A single turn carries every row of the set below to another of its rows. Some are shown first; where does it send the rows asked next?
z987: +1.66  -1.10  +4.13  -1.98  -1.27  +3.55  -0.06  -1.75  +1.03  -1.20  -0.93  +0.37  +3.15  +1.32  -0.31  +0.74  -0.70
z651: -3.05  -0.04  -1.61  +0.34  +0.46  -0.88  +0.88  -0.04  -2.52  +1.17  -1.01  +0.58  -0.64  -2.70  -2.66  +2.59  -0.44
z191: +2.06  +0.74  +2.20  -2.67  -2.95  +4.14  -0.09  -1.19  +1.93  -0.64  -0.08  +1.50  +1.24  +2.23  +1.09  +1.35  -1.78
z826: +3.75  +1.27  -1.72  -0.62  +1.26  -0.44  +1.00  -1.46  -1.84  +3.10  +3.73  +0.58  +1.26  -0.41  +1.71  -0.24  -1.50
z429: +3.51  -0.02  -2.60  -0.22  +1.07  -0.46  +1.33  -2.22  -1.09  +3.28  +3.10  +0.80  -1.00  +0.07  +1.38  +0.05  -1.94
z916: -1.47  +0.45  -1.77  +1.37  -1.78  -1.77  +1.53  +1.84  -2.24  +1.93  -0.63  -0.02  +0.03  -2.33  +0.82  +3.67  -1.17
z696: -1.24  -1.58  -1.63  +1.63  +0.41  -1.51  +1.82  +0.54  -2.39  +2.66  -0.84  +0.02  +0.79  -2.70  -2.10  +2.04  +0.39
z870: +3.93  +0.76  -2.38  -1.32  +0.65  +0.35  +0.71  -1.94  -0.75  +2.88  +3.57  +1.75  +1.21  +0.37  +0.95  -0.75  -1.58
z478: -1.92  -2.08  -1.70  +1.30  -0.80  -1.54  +1.43  +0.98  -1.63  +1.56  -2.06  +0.67  +1.60  -2.27  -1.84  +2.59  -0.27
z957: +3.51  -1.09  +3.01  -2.43  -0.64  +3.18  +0.17  -2.00  +2.19  -0.12  +0.62  +1.96  -0.39  +1.83  -0.07  -0.96  -1.35
z118: +0.75  +2.25  +3.77  -0.47  -1.21  +0.60  +0.77  +0.49  -1.99  -0.13  +0.30  -2.05  +1.30  -0.69  +3.51  +2.81  -1.26
z704: -0.86  -0.57  +0.67  +1.50  -0.60  -1.92  +0.98  +1.62  -2.75  +1.47  +0.50  +0.10  -0.18  -3.07  +0.24  +4.02  +0.78
z111: -0.01  -2.20  -2.69  -2.18  -2.81  +1.05  +1.00  -2.22  +1.62  -0.89  -3.47  +2.53  +0.35  +1.15  -0.80  -0.09  -0.36
z28: -0.20  -1.12  -0.65  +1.60  +0.83  -2.79  +1.79  +1.24  -2.05  +2.45  +0.27  +0.09  -1.48  -2.82  -0.36  +1.57  -0.66
z705: -0.16  -0.57  -3.95  -1.43  -3.73  +1.23  +1.02  -0.16  +1.52  +1.01  -1.64  +3.52  -0.40  +0.73  -0.64  +1.43  -1.58
z950: +0.61  -1.40  -3.96  -2.35  -2.07  +0.89  +1.52  -2.49  +0.97  +0.30  -2.68  +2.64  -0.32  +0.75  -1.46  -1.16  +0.32
z253: +2.38  -1.14  +1.90  -2.52  -2.69  +3.60  -0.44  -1.62  +2.22  -0.69  +0.39  +3.30  +0.39  +1.64  -0.86  +1.32  -0.01
z513: -0.23  +0.20  +3.03  -0.39  -0.15  -1.21  +1.27  -0.74  -2.65  -1.14  -1.98  -2.88  +1.44  -1.32  +2.90  +1.55  +0.31
z989: -1.31  +2.63  +2.95  -1.53  +0.91  -0.02  +0.46  -1.23  -3.44  -1.40  -0.56  -2.20  +0.62  -1.86  +1.38  +1.36  +0.29
z546: -1.32  +0.22  -2.88  -3.11  -1.67  +1.73  +0.27  -2.34  +0.51  -0.82  -2.10  +3.26  -0.62  +0.39  -2.46  -0.43  -0.32
z802: +2.08  +1.84  +3.92  -1.23  +0.91  -0.65  +0.56  +0.02  -2.24  -0.20  +1.05  -1.38  +1.78  -1.63  +2.92  -0.53  +0.09
z149: +4.25  +0.30  -0.84  -0.80  +1.22  +0.29  +1.13  -2.71  -0.87  +2.66  +3.43  +0.39  -0.75  +0.76  +1.93  +0.01  -2.05
z659: -0.28  -0.96  -4.29  -1.53  -3.33  -0.88  +0.84  -0.34  +0.24  +0.35  -1.58  +3.86  -0.81  -0.74  -0.47  +1.19  +0.91
z59: +0.91  +1.21  +3.09  -0.77  +0.62  -0.67  +1.62  -1.35  -3.15  -0.51  -0.80  -3.05  +1.04  -1.24  +2.75  +0.56  +0.90
z482: +1.73  +1.73  +4.43  -2.01  -1.20  +0.55  +0.18  -0.88  -1.64  -1.79  +0.44  -0.87  +1.10  -0.58  +3.52  +1.52  +1.14
z584: +0.95  -1.01  -4.23  -1.98  -1.65  -0.47  +1.01  -0.29  +1.03  +1.03  -1.00  +4.10  +0.18  -0.45  -1.37  -1.75  -0.33
z326: +2.72  -0.80  +3.58  -2.19  -0.62  +4.28  +0.34  -2.24  +1.07  -0.10  +0.04  +0.62  +2.19  +1.58  -1.12  -0.09  -0.16
z869: +0.54  +0.75  +3.84  -3.00  -0.18  +4.31  -0.68  -2.70  +0.37  -1.44  +0.00  +0.71  +0.60  +1.05  -1.48  +0.71  -0.77

z149 -> z870
z987 -> z111
z28 -> z802
Where do these go?
z696 -> z59
z869 -> z546
z191 -> z705
z659 -> z704

